Each path below is one point turned by a fixed rotation once a step. After each direction that follows a path, write how fast that rotation turns it, in degrees a step (0 if it stays still).
Each turn is a multiple of 5 degrees from 10 to 175, or 0.
Each row of a path follows its step; steps can be skipped.
path 1
step 2: [ 0.78 -0.14  0.05  0.05  0.80 -1.34 -0.01 -0.16  0.96  0.03 -0.01 -0.90
  3.27 -3.43 -0.23 -2.35 -1.07  0.05  2.10  0.38  0.22 -0.72  0.46 -0.66
 -0.89  0.96  2.57  0.35  0.53 -0.56 -0.80  0.01  1.03  1.03 -0.26  1.84
  2.33 -0.72 -2.46 -1.88  0.25  3.38  1.07 -2.40 -0.45 -3.63  1.24 -2.69
 -0.37  1.83 -2.02  3.41 -1.00 -0.16]
step 3: [ 1.00  1.66 -1.00 -1.97  2.62 -1.74 -1.24  1.62 -1.58 -1.38  0.12 -0.96
  0.93  3.62 -0.99 -2.12  0.49  1.59  3.22  2.26  0.88  2.58 -2.32 -0.16
 -0.78 -0.33 -0.38 -1.05  0.89 -0.65  0.67 -0.66 -0.35 -0.20 -1.04 -2.04
 -0.53  0.76  0.66 -1.15  3.26  0.94  0.53  0.93  2.66  0.07  0.27  2.17
 -1.26  1.55 -2.32  1.11  2.47  0.11]
step 5: [-0.44  0.37  1.88  1.50  4.33  0.30  1.01 -1.49  1.67  2.02 -1.60 -0.80
  1.42 -0.27 -0.10 -1.77 -2.57  2.65  2.92 -1.20  0.02  0.95 -0.01 -1.50
  0.77  0.52  2.83 -0.73  0.49  1.88 -0.52  0.22  0.32 -2.66  0.56  0.64
  0.17 -0.31 -0.66 -0.03  1.63  0.98  0.26 -0.93  0.47 -1.64  0.70  0.70
 -1.56  2.95 -0.82  3.03 -0.80 -2.98]
step 7: [-0.79 -0.20  3.23 -2.45 -0.46 -1.04  1.95  0.82  0.19 -0.75 -2.43 -2.63
 -0.51  0.41 -0.53  2.49  1.26 -0.44  2.93 -0.59 -0.49  1.42 -0.93 -0.90
  1.26  2.35  3.31  1.50 -0.19 -0.52  0.07 -1.02  0.77 -1.98  0.53 -2.44
  0.99  0.02 -1.08 -1.04 -1.58 -0.26  1.03  0.88  1.66  0.60  1.03 -3.15
 -0.62  2.42 -2.00 -1.43 -2.61 -0.90]
step 8: [-1.62  0.93  0.01  3.05  3.52 -2.19  0.34  0.68  2.67 -1.89  0.51 -0.22
  1.50 -1.05  1.19 -0.44 -2.71  3.96  2.09 -0.08  0.09  0.07 -0.66 -1.79
 -1.36 -1.09  0.58  0.91  1.00  1.13 -0.28 -1.48 -0.16  0.27  0.87  2.07
 -0.29 -1.03 -0.12 -0.70 -0.36  0.86  0.99 -1.68  0.44  0.55  3.44 -1.86
 -0.24 -1.27 -3.22  2.03  0.76 -1.06]
step 11: [-1.62  1.98 -0.57  0.97  4.42 -1.41  0.67 -1.89 -0.72 -0.86 -0.32 -1.50
 -0.09  0.87  2.21 -1.62 -3.04  1.04  2.25 -0.68  1.72  0.11 -2.40 -2.85
 -0.82 -1.36  0.53  0.99  2.21 -1.97 -1.67  0.61  1.07 -1.02 -0.21 -2.90
 -2.50 -0.41 -0.52 -0.15 -0.08  2.05  2.15 -0.22 -0.95 -1.96  0.51  0.28
  0.33  0.44 -1.61  1.32  1.17  0.01]
step 12: [ 0.65  0.02 -1.20 -0.47 -0.18  1.06  0.51  1.60 -0.44 -2.41 -0.27 -2.78
  3.49 -1.57 -1.28 -1.39  1.71  0.27  2.58  1.22  0.47 -0.28  1.79  1.03
 -2.85 -0.15  1.68  0.43 -0.21 -4.18  1.03  0.18 -1.36  0.80  0.48 -1.79
  1.19  1.98 -1.66 -2.34  1.46 -1.42 -0.81  1.21 -1.18  0.44  2.24 -0.68
  1.79  2.19  0.14  2.20  0.46 -1.78]
step 16: [-1.81  0.71 -1.29  0.72  1.53 -2.97 -1.58  0.61  0.68 -3.13 -0.10 -0.14
  1.44  3.36 -0.05  2.88  1.73  2.15  1.75 -0.96 -1.61  4.14  0.99 -0.16
 -0.07 -1.16  0.05  0.62 -0.53  0.71 -1.69  1.62  1.90  0.28  0.87  0.93
 -0.06  0.37 -0.53 -0.15  0.32  0.41  2.55  0.23 -0.44  3.21  1.95 -0.97
 -1.25  2.26 -2.22  0.06  0.72  0.47]
step 18: [-0.28 -0.41  0.69  3.29 -0.61  1.50 -2.56 -1.52  1.62 -0.42  0.54 -0.67
  1.97 -0.34  1.08 -0.17 -1.08  0.02  3.43 -1.24  0.06  0.56  1.59  1.24
  0.41 -2.63  3.48  0.94 -1.20 -0.87  1.89 -1.24 -1.83  1.25  0.64 -0.38
  1.05  1.28 -2.48 -0.82  1.17 -2.26  0.56 -1.06 -0.61  1.85  1.26 -1.32
 -0.97  1.00 -2.15  2.18  0.80 -3.48]
step 21: [ 1.42  0.26  0.81  2.56  0.47  0.98 -3.04 -0.20  0.97 -0.10 -1.51 -2.23
  1.40 -0.94  0.92 -1.39  2.12 -0.17  2.28 -0.79  1.22  0.79 -0.71 -1.68
  0.83 -4.17  1.15  1.32  1.87 -0.02 -0.58  2.01 -1.69  2.96 -1.79 -1.50
 -0.69 -0.79  0.33 -1.37  0.02  1.42  1.17 -1.22 -0.12 -0.26  2.27  1.35
  0.00  0.54 -2.91  2.71 -0.62 -2.28]
[ 0.56  0.06 -0.40  0.13 -0.01 -0.28 -0.60  0.42 -0.73 -0.32  0.02 -0.59
 -0.51 -0.94 -0.15 -0.37 -0.11 -0.39 -0.33 -0.01 -0.20  0.21 -0.26  0.55
  0.27  0.06 -0.20  0.16  0.10 -0.59 -0.29  0.34  0.23  0.03  0.50 -0.60
 -0.07  0.21 -0.01 -0.10  0.53  0.80  0.05 -0.24 -0.04 -0.96  0.33  0.58
  0.72  0.00  0.33  0.65  0.28  0.28] -> 35
[ 0.04  0.21  0.30  0.04 -0.28  0.81  0.61 -0.49  0.49  0.55 -0.45 -0.02
  0.32 -0.41 -0.03 -0.32 -0.26  0.13  0.35  0.11  0.31  0.55 -0.37 -0.07
 -0.75 -0.74  0.43  0.36  0.15 -0.37  0.18  0.21 -0.46  0.93  0.20  0.69
  0.14  0.29  0.03  0.44  1.09 -0.10 -0.16 -0.23 -0.14 -0.38  0.13  0.22
 -0.14 -0.35  0.09  0.42  0.26  0.50] -> 115
[ 0.19 -0.60  0.29 -0.13 -0.29  0.06  0.10  0.34  0.51 -0.14 -0.18  0.18
 -0.90  0.10  0.56 -0.21  0.16 -0.18 -0.20  0.16  0.09 -0.03  0.65 -0.70
 -0.34 -0.26 -0.39  0.24  0.54 -0.26  0.60  0.08 -0.27 -0.29 -0.29  0.05
 -0.09 -0.91 -0.24 -0.69  0.04  0.20  0.67  0.36 -0.26 -0.90  0.43  0.64
 -0.77  0.08 -0.03 -0.07 -0.57  0.22] -> 175
[-0.09  0.60 -0.54  0.32 -0.19  0.38  0.03 -0.32  0.46 -0.04  0.49 -0.72
 -0.44  0.32  0.00 -0.34  0.22 -0.10  0.45 -0.47  0.09 -0.04 -0.03 -0.28
  0.06 -0.20 -0.71 -0.08 -0.05  0.04 -0.53  0.34  0.69 -0.05 -0.79  0.18
  0.15  0.36  0.26 -0.26 -0.08 -0.94  0.12  0.75  0.15 -0.60  0.28 -0.41
  0.69  0.06 -0.05 -0.30  0.04  1.01] -> 140
[ 0.09 -0.21 -0.98 -0.23 -0.33 -0.12 -0.13  0.42  0.71 -0.53  0.29 -0.40
  0.21 -0.47  0.21 -0.18 -0.59  0.11 -0.07 -0.78 -0.20  0.01  0.11  0.59
 -0.37  0.51  0.09  0.22 -0.40  0.41  0.59 -0.13 -0.17 -0.05  0.26  0.43
  0.39 -0.01 -0.41 -0.01  0.15 -0.04  0.72  0.74 -0.59  0.98  0.13  0.11
 -0.35 -0.01  0.25  0.30  0.61  0.36] -> 175
[ 0.54 -0.29 -0.05 -0.72  0.08  0.11 -0.04 -0.14 -0.35 -0.11  0.07 -0.89
 -0.09  0.60  0.36  0.63  0.60 -0.23 -0.04  0.56  0.15 -0.18  0.02  0.45
  0.82 -0.29  0.05  0.23 -0.18  0.24  0.14 -0.36 -0.62  0.22 -0.49  0.02
  0.20  0.11 -0.15 -0.34  0.32 -0.81 -0.62 -0.16 -0.83  0.24  0.27  0.73
  0.08 -0.16 -0.75  0.48  0.25  0.12] -> 120
[-0.22 -0.15  0.35  0.31  0.76  0.55  0.74 -0.53 -0.12  0.09  0.78 -0.39
  0.10 -0.61 -0.14 -0.27 -0.18  0.32  0.27 -0.32 -0.24 -0.57  0.06 -0.23
  0.57  0.31  0.22  0.02 -0.50  0.24 -0.65 -0.10 -0.70  0.27 -0.22 -0.08
 -0.48 -1.13 -0.71  0.12 -0.32  0.38  0.40  0.03 -0.21 -0.31  0.26  0.12
  0.30 -0.66 -0.01 -0.07  0.30 -0.06] -> 115
[ 0.05 -0.69  0.96  0.26  0.13  0.52 -0.25  0.60 -0.13  0.06 -0.07 -0.37
  0.01  0.22  0.00 -0.22  0.26 -0.12 -0.18 -1.03 -0.45  0.05  0.69  0.01
 -0.12  0.22  0.20  0.88 -0.44 -0.37 -0.82 -0.14  0.26  0.65  0.32 -0.12
  0.07  0.47  0.62 -0.25 -0.28  0.21 -0.28  0.17  0.05  0.24 -0.51  0.10
 -0.65  0.03 -0.59 -0.07 -0.03  0.53] -> 125
